Here are some points, one per row:
tensor([ 0.9, -0.6, -0.4, -1.8,  0.1,  1.2,  0.0,  1.1, -0.1,  2.2, -1.8,  1.6,
         0.5, -0.9, -0.3, -0.9, -0.2,  1.1,  1.7, -0.9,  0.5,  0.3, -0.8,  1.4])
tensor([ 0.2,  0.0, -0.1,  0.8, -0.1,  1.0,  0.8, -0.1, -0.7,  0.7,  2.0,  0.6,
        -1.5, -0.9, -1.0,  0.8, -0.1, -0.2,  0.2, -1.3,  0.7,  0.0, -2.7, -1.0])
tensor([-0.4, -0.6, -1.5, -0.1,  0.2,  0.8, -1.1, -0.9, -1.4, -0.9,  1.4,  0.7,
        -0.4, -1.5, -1.7,  0.0,  0.1, -0.3, -0.2,  2.3,  0.4,  0.2,  0.6,  2.5])
tensor([ 0.4, -0.4,  1.9, -2.0, -1.5,  0.8,  1.4, -1.1,  0.2, -0.8,  1.6, -0.1,
        -1.1, -2.3,  0.9,  0.0, -1.3,  0.2,  0.3,  0.2,  0.9, -0.3,  0.8, -1.0])
tensor([ 0.9, -0.6,  0.4,  0.1,  0.5, -0.2, -0.1, -0.1,  0.8,  1.4,  0.0, -1.1,
         1.4, -1.4, -0.9,  1.4,  2.0,  1.1,  0.5,  1.0,  0.5, -1.9, -0.5, -0.1])
tensor([ 0.2, -0.5, -1.3, -1.1, -1.1, -0.7,  1.0,  1.4,  1.6, -2.1,  0.4,  1.1,
         0.0,  1.4, -1.5, -0.7, -0.8, -0.4,  1.5, -1.1, -0.4, -0.5,  0.4,  0.0])
tensor([-1.7,  1.5, -0.5, -0.1, -1.4,  0.3, -1.4,  1.3,  0.6, -0.8,  0.2,  1.1,
         0.7, -1.5,  0.2,  0.2,  1.3,  0.7,  0.1,  0.4,  0.1, -0.5, -1.1, -0.7])
tensor([-2.1,  0.1, -0.4, -1.1, -1.1,  0.7,  0.1,  0.6, -0.4, -0.1, -0.5,  1.2,
         1.5,  0.2,  0.0,  0.2,  0.3, -1.0, -1.1, -0.3, -2.0,  0.7, -1.2, -0.5])
tensor([ 0.3, -0.3, -2.6, -1.0,  0.2,  1.6,  0.1,  0.4, -0.6,  0.0,  0.4, -1.8,
        -0.2,  0.4,  0.8,  2.0, -1.7,  1.0, -0.7, -0.5, -1.5, -1.0,  1.5, -0.5])
tensor([-0.5, -0.3,  0.3,  1.6,  0.2, -1.9,  0.6, -0.3, -1.5, -1.0, -0.4,  0.3,
         0.6,  0.8, -0.9,  0.5,  0.0,  1.0,  2.1, -0.2,  0.3, -0.7,  0.7,  0.2])
tensor([ 1.3,  0.1, -0.3, -0.3, -0.7,  1.2,  0.1,  0.2, -0.2, -0.2, -0.9,  0.2,
        -1.0,  0.9, -0.4, -0.9,  2.4, -1.0, -0.2,  1.4, -0.9,  0.5,  1.5, -2.9])
tensor([-2.0, -2.3, -0.2,  1.2, -0.9,  0.1,  0.7, -1.0,  1.1,  0.3,  0.3, -0.3,
        -1.6, -0.8,  0.1, -1.7,  1.2, -0.5,  0.6, -0.6,  0.9,  0.8,  0.1, -0.1])
tensor([ 0.7,  2.4, -0.3, -0.5, -0.2,  0.0,  0.7, -2.3,  0.5,  1.7,  1.0, -1.4,
         0.3,  0.1, -1.3, -1.6, -0.4, -1.8,  0.5, -0.4, -0.4, -1.1, -0.3,  0.6])
tensor([-0.7,  1.3,  0.8,  1.7, -1.0, -0.2, -1.5, -0.7,  1.1, -0.6, -1.9, -1.4,
         0.2, -1.5,  0.9, -0.8, -1.8,  0.7,  1.5,  0.5, -1.5, -0.7,  0.0, -0.6])
tensor([ 1.1, -0.1, -1.6, -0.2,  1.2, -0.4, -1.8, -1.1,  0.2, -0.6,  0.1,  0.6,
        -0.7,  0.9,  0.6, -0.4, -0.5, -1.8, -0.3, -0.5,  2.1, -0.6, -1.6, -1.2])
tensor([ 0.5,  0.8, -1.0,  1.2, -0.1, -0.4,  1.3, -1.3, -0.8,  0.8, -0.5,  2.3,
         0.2,  0.7,  0.2,  1.9, -0.2,  0.3,  1.3,  1.5, -0.2,  1.9,  0.3, -1.0])
tensor([ 0.4, -0.4,  1.0,  2.0,  1.3,  1.4, -0.2, -0.5,  1.0, -1.0,  1.2,  2.0,
         0.3, -0.7,  2.2, -0.1,  0.3,  0.2,  0.1, -0.4, -0.8, -0.4,  0.9,  0.5])
tensor([-2.6, -0.3,  0.5,  0.0,  1.3,  0.5, -0.2, -0.5,  0.0,  1.7,  0.7, -1.0,
         0.1,  1.8,  0.6,  0.2, -1.2,  1.0,  0.5, -0.7,  1.2, -0.5,  0.4, -1.0])
tensor([ 0.5,  0.8,  1.5,  0.3, -1.4, -0.9, -0.5,  1.6,  0.4,  0.5,  2.0, -0.6,
         0.7,  1.1,  0.5, -0.2, -0.7, -0.6,  1.0,  0.2, -0.2,  1.3,  0.5,  0.9])
tensor([-0.5,  2.7, -1.0, -0.3, -0.4, -0.5, -0.6,  0.8, -1.4, -0.3,  0.4, -0.8,
        -0.2,  0.1,  1.2,  0.2,  1.6,  1.1,  0.4, -1.8,  1.5,  1.4,  0.6,  0.4])
tensor([-0.8,  1.0, -0.5, -1.5, -0.1, -1.9,  0.3,  0.0,  0.2, -0.4, -1.0,  0.8,
        -0.2, -0.8,  0.0,  1.1,  0.2, -0.4, -1.4, -0.6,  0.8,  0.5,  1.4,  0.8])
tensor([ 0.7,  0.5,  0.7,  0.0,  1.7,  0.5, -1.6, -1.3,  1.2, -1.3, -0.4, -0.7,
        -0.3,  0.7, -1.4,  0.8,  1.5, -0.3,  0.3, -2.3, -0.7,  0.3,  0.4,  0.7])
tensor([-0.5,  0.5,  2.2, -1.6,  1.6,  0.0, -0.8, -0.4, -0.4,  0.9,  0.9,  0.8,
        -1.3,  0.9, -0.8,  0.2, -0.4,  0.1, -0.2,  0.8, -2.4,  0.3, -0.4,  0.1])
tensor([ 1.0, -0.2,  1.2, -0.5,  1.4,  0.2,  1.9,  1.1,  0.9, -1.5, -0.4, -1.9,
         0.3, -0.1,  0.5,  1.7,  0.1,  0.2,  0.2,  0.1,  0.1,  1.9, -1.2, -0.5])
tensor([ 1.3, -1.1,  0.3,  0.6, -0.5, -0.3, -0.4, -0.1, -2.7, -1.1, -0.2, -0.8,
         1.2, -0.1, -0.4, -0.1, -1.4, -0.2,  0.0, -0.7, -1.0,  0.5, -2.1, -0.1])
tensor([-1.0, -0.2, -0.5, -0.2,  1.9,  0.6, -0.5,  0.3,  0.6,  0.3, -1.9, -1.0,
        -0.3, -1.1, -0.3, -0.3, -1.6, -1.5,  0.9,  1.3,  0.7,  1.4,  0.3,  0.0])
tensor([ 0.4,  0.4, -0.5,  1.8, -0.2, -1.0,  1.1,  2.6, -0.2,  1.7, -0.1, -0.7,
        -1.1, -0.5, -1.4, -0.1,  0.5, -0.6, -1.0, -0.2, -0.4, -0.1,  1.2, -0.9])
tensor([ 0.4, -1.1,  1.0,  0.7, -2.1,  1.1, -0.4, -1.5, -1.0,  0.3, -0.4, -1.0,
         0.1, -0.5, -1.6, -0.5, -0.6,  0.5, -2.3, -1.2,  0.6,  1.5,  0.4,  0.5])
tensor([-0.5,  0.2,  0.1, -0.5,  0.2, -0.7,  1.9, -1.5,  0.1, -0.9, -1.9, -0.2,
        -1.3,  1.1,  0.9, -0.4,  0.6,  1.4, -1.8,  1.0, -0.7, -1.1, -1.3,  1.6])
Along one direction, these points spread out more than along any other. Take the direction at right angles to it along which they spread out most. Go by this last direction. How far along it is each point below, from 0 to 99? The average is 50, and the first point in the table lies past the average. One standard deviation of the points above along it is 16.
tensor([-0.5,  0.7,  1.3,  1.0,  0.8,  0.2,  0.5, -0.1, -0.8, -0.2, -1.3,  1.2,
         0.0, -0.2, -0.7,  1.0, -1.1, -1.1, -1.6, -0.9,  0.7, -2.1,  0.7, -0.2]) -> 44
tensor([ 1.6,  1.5,  0.2,  0.9, -1.2,  1.4,  0.8,  0.6,  0.7,  1.0, -0.7,  0.6,
         1.0,  1.1,  1.2,  0.5, -0.3, -0.6, -0.3,  0.8,  1.2, -0.2,  0.3,  1.4]) -> 50
tensor([-0.5, -1.6,  0.1,  0.4, -1.6,  0.2, -1.6,  0.3,  1.6,  0.3, -0.5, -0.1,
        -0.7,  1.8,  0.3,  1.7,  0.5, -0.1,  0.4,  0.7,  0.3, -0.1, -0.6,  1.3]) -> 47
tensor([-0.1,  0.3, -1.9,  0.2, -0.2, -0.8,  1.0,  0.3,  0.8,  0.2,  1.0, -0.5,
        -0.2, -0.4,  0.5, -0.5,  0.4,  0.8, -0.6,  0.7, -1.5, -0.1, -0.7,  0.7]) -> 52
tensor([ 0.4, -0.7,  0.6,  0.3,  1.4, -0.2, -0.6,  1.4, -0.3,  0.2,  0.3, -0.3,
        -1.0, -0.7,  1.9, -0.7, -0.3, -1.4, -0.7,  0.1,  0.1, -1.0, -0.8,  1.1]) -> 44
tensor([ 0.3, -0.7, -1.0, -0.4,  1.1, -1.5,  0.1, -0.7,  1.9,  0.7,  0.5,  1.0,
         3.0, -0.1,  0.0, -1.2, -0.3,  0.9, -1.7, -0.5, -0.1,  1.5,  0.5, -1.4]) -> 50
tensor([ 1.0, -1.5,  0.8, -1.0, -0.8, -3.2, -1.3, -0.3, -0.4,  0.7,  0.4,  0.1,
         0.3, -0.4,  0.7,  1.1,  0.5, -0.6,  0.3,  0.4,  0.0, -1.0,  0.4, -0.9]) -> 50
tensor([-0.1,  0.4,  1.0, -0.1,  0.7,  0.3, -0.3,  1.4,  0.0, -1.2,  1.0, -0.2,
         0.9,  1.2, -1.3, -1.3, -0.2,  1.7, -0.9,  2.4,  1.6, -0.6,  0.0, -0.6]) -> 48
tensor([-0.8, -1.4, -0.1, -0.7,  0.2,  1.0,  1.4,  0.0, -2.2, -0.8, -0.4, -0.8,
         2.1,  0.6,  0.8, -0.9,  1.6, -1.5,  1.0,  0.2, -0.2, -0.9,  0.8,  0.5]) -> 51
tensor([ 0.9, -0.2,  0.1,  0.1,  0.7, -0.2, -0.9,  0.4, -0.8,  0.2, -0.7,  0.5,
        -1.8,  0.7,  0.9, -2.3, -0.3,  1.9,  0.0, -0.6, -0.2,  0.4,  0.4,  0.3]) -> 46
